Families of rows that turns and mirrors carry onto each other, the same ones carrying the whole set onto itself: the rest of each named row's family, in list order:
4 families of 8 rows:
madov: [  3.6   3.2  43.3   7.0 -52.0  16.0 -12.8   6.3   4.4]
basa: [-44.5  -8.8  -6.3 -29.8 -42.4  29.2  -7.8  40.3  -9.4]
tep: [-24.5  -8.3 -10.9 -14.5  33.6  32.5 -14.5 -57.4   1.0]
guzen: [-17.0  10.2   8.6 -14.4 -58.2  42.6  -5.2   4.4  15.2]
Pepiz: [  7.3  -9.6  45.6   5.3  37.5  15.3 -20.6 -47.1 -31.8]
dufa: [  0.2 -45.2  19.4  -7.4  34.9  -6.1 -13.6 -29.6 -60.4]
Duse: [-13.4 -20.2  31.9  -1.5 -34.8 -14.7 -18.6  51.8 -16.7]
rebov: [ -0.5   5.1  51.1  -4.6 -35.2  -2.8  -5.8  23.3  21.3]
tud: [-12.7 -38.6   9.1  -2.2  32.2   7.1 -24.4 -17.9 -65.5]
belu: [  1.4   5.0  25.6 -29.0 -60.1  13.3  12.7  22.0 -38.3]
Pegon: [ -6.6   7.2  58.4   9.2 -40.9   0.4  -7.6  19.0   3.4]
Fot: [ 11.6 -17.0  43.8 -10.6  34.4  11.9  -1.3 -53.8 -24.6]
rapom: [ -0.4   9.7  30.9 -27.4 -53.6  18.3  17.6  16.3 -28.0]
dagu: [-13.3   3.4  13.0 -32.3  35.3  44.2  -3.6 -53.2 -13.0]
tugi: [-18.8 -36.7 -18.8 -40.1  29.2  21.1  -9.9 -28.1 -55.7]
pul: [-27.8 -22.6 -21.4 -38.7  30.9  37.4 -15.1 -26.8 -43.7]
Fuv: [-37.7 -29.5 -27.8 -12.3  35.0  19.5 -26.2 -37.7 -34.8]
Kav: [-24.1  21.0  26.4 -25.9 -41.4  34.1   6.5   9.7  25.2]
nuli: [-31.1 -26.3  14.9 -19.6  61.4  21.0 -28.6 -14.7  -7.0]
Piges: [-31.1 -15.6  -9.0 -31.0 -38.8  10.7 -16.3  52.2  -6.6]
Zamuf: [  4.5   1.9  29.7 -28.3 -57.2  12.2  15.1  19.7 -30.3]
Siko: [-21.5 -15.5 -13.1 -15.2 -57.9  28.0 -15.6  28.8 -15.1]
duto: [-29.6 -19.5  24.7   1.1 -40.0 -10.0 -14.7  51.1 -29.4]
novi: [ -8.3 -15.2  23.8  11.7  33.2   7.0 -24.1 -57.5 -14.5]
zaka: [-23.5 -26.1  24.0 -14.4  63.1  19.4 -23.9 -11.9  -7.0]
gazun: [-10.0  -7.9   2.7 -43.1  29.8  34.9   1.6 -49.6 -19.5]
roze: [ -4.8   2.7  23.8 -30.7 -57.2  15.8  15.5  20.9 -34.2]
Sizin: [-19.3 -39.3   7.1  12.4  28.6  -3.3 -33.2 -32.3 -42.1]
kulag: [-29.9 -25.6  20.8 -20.2  62.4  19.6 -23.7 -14.1  -6.3]
razo: [-23.8 -28.4  19.5 -13.3  62.8  13.1 -25.9 -11.2 -12.3]
nasur: [ -8.3 -22.9  19.6  15.9 -58.5   7.8 -24.2  32.0 -27.8]
sep: [-19.7   7.0  15.0 -36.5 -32.6  25.8  -4.4  24.1  29.9]

The rest of the family of Kav: basa, Pepiz, tud, Pegon, dagu, pul, duto
The rest of the family of Siko: madov, tep, guzen, Fuv, novi, Sizin, nasur
The rest of the family of razo: belu, rapom, nuli, Zamuf, zaka, roze, kulag

